(552 430 446 574 517 443 603 421 491 562 569 386 506 300 585 437)
(910 456 464 839 155 881 595 900 330 277 518 528 838 405 754 642)
(455 518 693 533 700 423 314 632 539 552 539 504 556 634 479 569)
(566 581 889 586 642 659 151 999 529 499 500 650 793 921 541 759)
(536 534 421 493 470 557 525 497 528 476 479 482 559 480 400 454)
(538 491 402 575 229 676 555 552 434 353 422 543 454 495 581 580)
(526 382 305 555 506 342 732 176 490 568 616 288 337 067 532 303)
(450 630 841 398 739 480 156 817 621 569 422 688 635 999 474 757)
(433 559 591 536 353 664 355 709 451 472 446 616 537 728 520 662)
(380 497 918 490 840 378 158 747 673 665 565 510 556 902 393 706)
(500 392 480 543 562 409 577 387 523 556 594 371 408 297 518 450)
(422 514 339 343 609 271 624 197 523 590 487 424 274 317 442 322)
(125 462 482 162 913 000 477 023 695 764 505 365 039 443 211 278)
(424 548 579 414 607 455 435 480 588 529 484 547 531 707 363 478)
(426 547 624 372 667 366 374 538 579 583 466 573 433 712 394 523)
(470 603 608 483 530 596 453 563 534 485 470 578 614 599 444 537)
(664 495 460 668 394 622 560 610 400 405 536 485 633 346 673 492)
(641 531 475 490 449 603 472 655 452 454 460 602 597 607 550 576)
(358 507 710 447 785 313 312 536 602 626 552 459 473 629 446 526)
(268 609 766 336 794 383 307 469 630 585 489 531 511 787 317 564)
(526 487 435 584 235 684 506 617 365 396 472 559 500 492 549 601)
(482 580 605 470 503 609 466 575 438 467 444 597 628 619 515 540)
(356 447 318 452 399 432 602 240 484 533 544 431 252 307 448 405)
(200 511 487 293 815 202 539 047 619 647 534 379 202 359 277 303)
(290 591 763 346 762 443 294 517 612 581 473 571 537 802 348 591)
(203 432 457 347 532 295 494 200 594 590 482 407 121 456 329 420)
(342 517 461 386 600 312 544 309 580 582 470 426 402 498 313 311)
(572 539 623 599 261 826 342 891 471 325 427 653 579 807 548 766)
(353 536 475 353 632 328 523 278 596 605 491 448 419 516 348 340)
(654 572 472 594 314 763 558 620 390 333 458 590 710 470 593 545)
(393 524 550 341 694 288 421 444 557 609 470 549 391 644 423 473)
(787 428 536 719 302 745 560 766 339 407 545 553 766 438 749 611)
(637 525 379 594 291 680 609 574 424 362 442 529 664 455 512 483)
(727 492 283 541 284 620 681 509 365 390 445 556 573 350 667 473)
(891 470 493 793 215 843 549 899 321 341 516 570 861 438 804 667)
(303 551 743 438 571 510 179 705 559 573 473 584 438 894 354 705)
(803 460 521 772 251 824 517 881 356 330 520 554 835 512 721 676)
(718 523 397 619 264 718 615 634 404 338 436 547 697 478 559 524)
(508 570 641 498 561 569 371 647 554 439 436 569 640 822 441 595)
(472 350 210 554 476 343 779 141 434 523 605 313 286 000 513 195)
(669 515 245 518 322 551 699 401 396 420 457 518 505 289 639 425)

(452 574 698 432 634 509 312 655 579 525 431 589 620 852 379 595) 0 0
(467 415 414 507 569 344 589 278 463 558 580 387 375 209 519 337) 1 1
(611 483 435 614 167 776 501 674 423 312 436 563 518 540 594 638) 2 2
(587 416 495 621 484 534 540 555 481 492 561 444 545 385 563 511) 1 3
(691 461 480 690 374 639 570 656 394 436 550 498 702 404 716 548) 1 3
(253 486 480 226 843 103 470 132 635 722 525 431 178 477 307 331) 3 4
(624 491 283 565 307 617 702 407 435 393 489 446 552 296 496 378) 0 0
(448 587 763 338 722 413 244 685 574 594 440 664 561 956 491 664) 3 4
(227 437 412 349 559 324 487 200 642 581 499 396 115 429 305 414) 2 2
(659 522 491 539 381 645 506 690 419 421 456 641 625 602 597 574) 3 4
(530 544 422 406 539 420 531 441 517 553 486 517 477 474 513 446) 3 4
(481 487 283 462 430 427 699 234 536 470 495 401 409 283 395 297) 0 0
(765 456 511 701 324 691 552 754 405 415 543 527 731 440 699 601) 1 3
(260 561 690 297 791 314 368 362 624 660 507 509 415 633 308 450) 0 5
(912 346 073 841 000 811 979 452 256 279 573 387 662 000 831 372) 1 3
(511 619 666 499 553 635 373 671 519 437 456 601 684 719 482 639) 0 5
(388 477 504 474 425 545 448 488 551 458 450 523 351 569 450 575) 2 2
(400 474 519 487 660 346 470 412 545 570 569 417 431 408 465 409) 1 1
(555 470 755 580 653 515 310 748 574 549 545 511 648 737 551 667) 1 3
(361 540 509 332 714 260 449 344 598 624 481 474 369 567 403 442) 3 4
(470 482 668 527 649 443 380 596 522 539 542 482 512 557 478 520) 1 1
(312 456 325 426 412 390 574 224 485 548 509 397 227 311 399 374) 2 6
(556 414 434 558 536 433 602 431 497 579 593 390 509 300 577 428) 1 3
(690 502 221 701 013 848 688 583 281 284 479 551 585 247 689 532) 2 6
(546 445 618 601 508 537 434 687 494 526 543 492 623 554 554 573) 1 3
(585 441 582 609 540 548 452 623 495 510 562 492 579 500 559 575) 1 3
(401 554 599 363 684 363 372 510 582 577 475 572 469 718 434 531) 3 4
(504 455 557 520 598 393 507 493 514 606 574 428 527 469 562 485) 1 3
(076 573 773 176 977 120 278 234 710 753 514 455 257 702 192 424) 0 5
(462 555 440 356 633 321 484 364 563 562 471 484 426 541 496 443) 3 4
(572 471 227 474 433 454 700 272 459 467 502 449 389 208 532 356) 3 4
(430 437 191 491 245 491 753 212 470 426 498 401 233 177 498 331) 2 2
(420 499 386 353 634 244 592 209 548 602 481 440 313 393 463 370) 3 4
(535 473 366 580 184 699 598 531 451 346 450 534 473 445 573 549) 2 2
(728 486 139 658 101 773 898 359 285 265 475 477 622 020 665 355) 0 5
